One vector is turned by the same rotation once a tick. Each row is the vector after some number of ticks, and that number follows the row.
The counts run from 0 to 577.
[105 98 81 86 117 88 79 102 123 84 100 106 77 96 92 103 89 109 40 104 112 98 120 63 123 87 100 76 84 98 104 110] -> 457
[98 92 98 82 46 106 111 102 112 91 94 81 77 112 81 92 68 133 76 123 112 91 110 92 110 99 77 105 92 74 92 114] -> 566
[83 65 132 105 130 88 127 75 114 117 82 114 73 107 105 67 86 80 118 93 75 98 98 126 88 79 107 97 105 88 102 77] -> 471
[107 81 61 110 90 89 133 87 83 97 124 106 75 128 71 100 97 122 92 111 132 115 124 99 95 97 79 102 99 120 87 79] -> 101
[59 94 130 106 109 99 98 77 118 77 81 99 85 82 106 78 56 86 62 100 93 90 108 100 75 90 101 87 116 74 92 104] -> 315
[127 125 125 127 101 87 121 113 113 135 94 78 86 100 69 123 108 85 103 88 119 95 85 128 114 67 109 112 84 78 124 104] -> 450
[93 92 83 118 104 99 138 90 83 108 96 138 77 102 94 104 128 88 86 94 115 115 100 110 79 56 110 81 98 96 91 78] -> 504
[130 91 98 108 135 65 136 80 65 96 102 81 64 111 82 109 114 79 111 109 105 97 105 122 97 102 97 109 88 84 103 85] -> 68
[112 125 86 87 101 53 98 124 108 102 92 110 85 105 76 98 94 108 110 92 98 108 109 71 139 114 90 58 80 106 102 88] -> 459
[82 92 114 132 91 103 81 94 142 98 95 79 114 80 91 116 91 110 99 80 122 97 101 139 88 92 103 119 129 62 103 78] -> 158
[106 82 98 97 99 76 136 88 85 80 136 69 79 122 67 104 82 92 126 99 78 77 90 104 82 103 101 117 78 96 99 114] -> 361
[96 84 81 111 116 106 109 76 139 84 78 106 103 75 107 98 77 118 83 96 109 98 128 125 140 117 81 85 99 123 103 109] -> 388
[93 86 106 92 98 81 65 107 119 135 102 127 83 99 106 94 108 82 102 110 108 125 75 91 116 92 139 92 107 80 94 63] -> 558
[126 112 118 98 106 97 118 126 120 117 80 91 101 84 107 145 104 92 104 103 103 114 103 114 150 102 86 87 83 109 141 111] -> 528
[83 94 114 75 124 113 123 116 112 81 129 138 100 101 112 88 91 103 60 97 76 98 113 86 77 79 93 68 106 114 97 119] -> 577
[103 108 104 94 84 96 72 125 76 74 93 89 115 100 107 139 113 104 73 99 112 124 135 69 100 128 65 86 103 83 104 99] -> 531
[73 100 108 70 107 99 104 90 116 96 141 129 115 103 129 92 135 101 124 97 115 94 99 120 98 73 92 84 108 116 114 61] -> 112
[114 84 104 82 108 74 81 84 101 80 135 66 81 120 84 82 96 120 89 102 129 70 110 100 97 108 103 125 101 82 87 79] -> 153
[99 104 99 78 89 75 61 111 107 83 107 92 98 131 69 93 107 110 90 114 115 96 117 76 110 129 83 77 105 77 92 59] -> 306
[98 90 124 87 85 112 90 99 133 75 77 82 115 88 98 105 86 120 103 108 101 92 120 119 113 130 66 88 124 83 99 95] -> 236
[96 122 131 74 85 97 69 132 111 131 85 114 114 94 144 77 106 130 85 91 74 99 94 107 128 111 100 101 94 96 106 104] -> 9
[114 114 118 129 97 99 125 121 99 101 105 79 100 130 73 128 93 86 129 84 78 98 120 106 105 125 72 96 85 135 117 98] -> 135
[117 70 117 65 110 74 85 98 104 83 116 63 89 110 83 71 101 110 96 111 98 62 98 103 107 122 92 121 107 71 74 101] -> 152
[97 127 104 130 83 81 94 104 78 99 112 106 110 112 121 66 106 119 106 72 93 80 75 86 73 112 109 120 107 87 69 105] -> 260
[72 95 88 93 79 69 103 80 96 101 102 118 86 115 114 111 109 106 138 89 79 102 113 86 126 93 97 82 57 131 129 97] -> 286
[78 93 117 92 107 90 118 84 98 115 115 115 91 104 119 62 82 94 94 87 73 77 62 113 101 94 128 100 81 124 68 114] -> 109
[129 71 109 116 155 107 90 115 130 100 102 107 108 88 94 107 130 87 95 83 96 97 113 112 97 85 115 106 123 85 116 98] -> 299
[105 86 100 121 106 101 126 103 120 84 86 108 69 87 96 69 63 90 68 102 99 103 89 64 86 103 110 89 118 74 66 121] -> 21
[123 73 131 112 113 116 113 97 91 119 89 81 84 119 99 100 120 114 106 99 108 91 107 156 104 113 93 136 114 104 97 82] -> 550
[97 103 83 146 116 59 121 110 103 107 75 108 86 91 82 110 101 89 139 69 82 129 111 101 98 123 110 93 99 92 105 101] -> 538
[68 111 106 84 82 96 126 85 72 80 149 88 89 115 96 98 94 112 89 104 118 85 101 137 80 80 89 96 94 109 74 99] -> 33
[106 87 84 80 84 100 86 106 136 81 118 99 127 72 122 114 96 118 102 115 140 123 106 85 123 113 85 102 130 94 114 95] -> 562
[106 99 118 102 111 66 64 104 127 102 107 98 94 102 92 79 93 82 107 90 83 89 73 78 102 114 131 84 94 71 74 89] -> 229
[97 75 109 95 87 108 133 98 105 104 87 88 100 115 92 120 115 124 128 95 62 90 125 137 114 87 80 102 83 114 131 111] -> 288
[115 128 117 89 104 112 122 119 110 88 96 115 107 94 142 84 83 78 87 91 88 102 89 78 126 122 72 60 91 114 93 121] -> 423
[60 94 118 115 101 71 66 101 103 112 122 108 103 106 85 88 91 98 135 79 86 116 92 116 73 94 139 109 105 98 106 68] -> 3
[110 118 123 84 73 122 80 102 93 88 87 102 109 116 147 106 125 86 81 116 114 92 81 77 127 120 78 80 92 94 84 92] -> 270
[118 116 111 110 68 93 110 130 114 112 126 80 101 113 82 79 68 134 93 91 95 85 83 93 98 124 96 123 102 86 77 120] -> 413
[85 96 77 122 101 106 87 111 148 67 117 101 127 68 97 125 90 109 68 90 108 102 100 83 107 87 96 90 108 104 108 130] -> 127
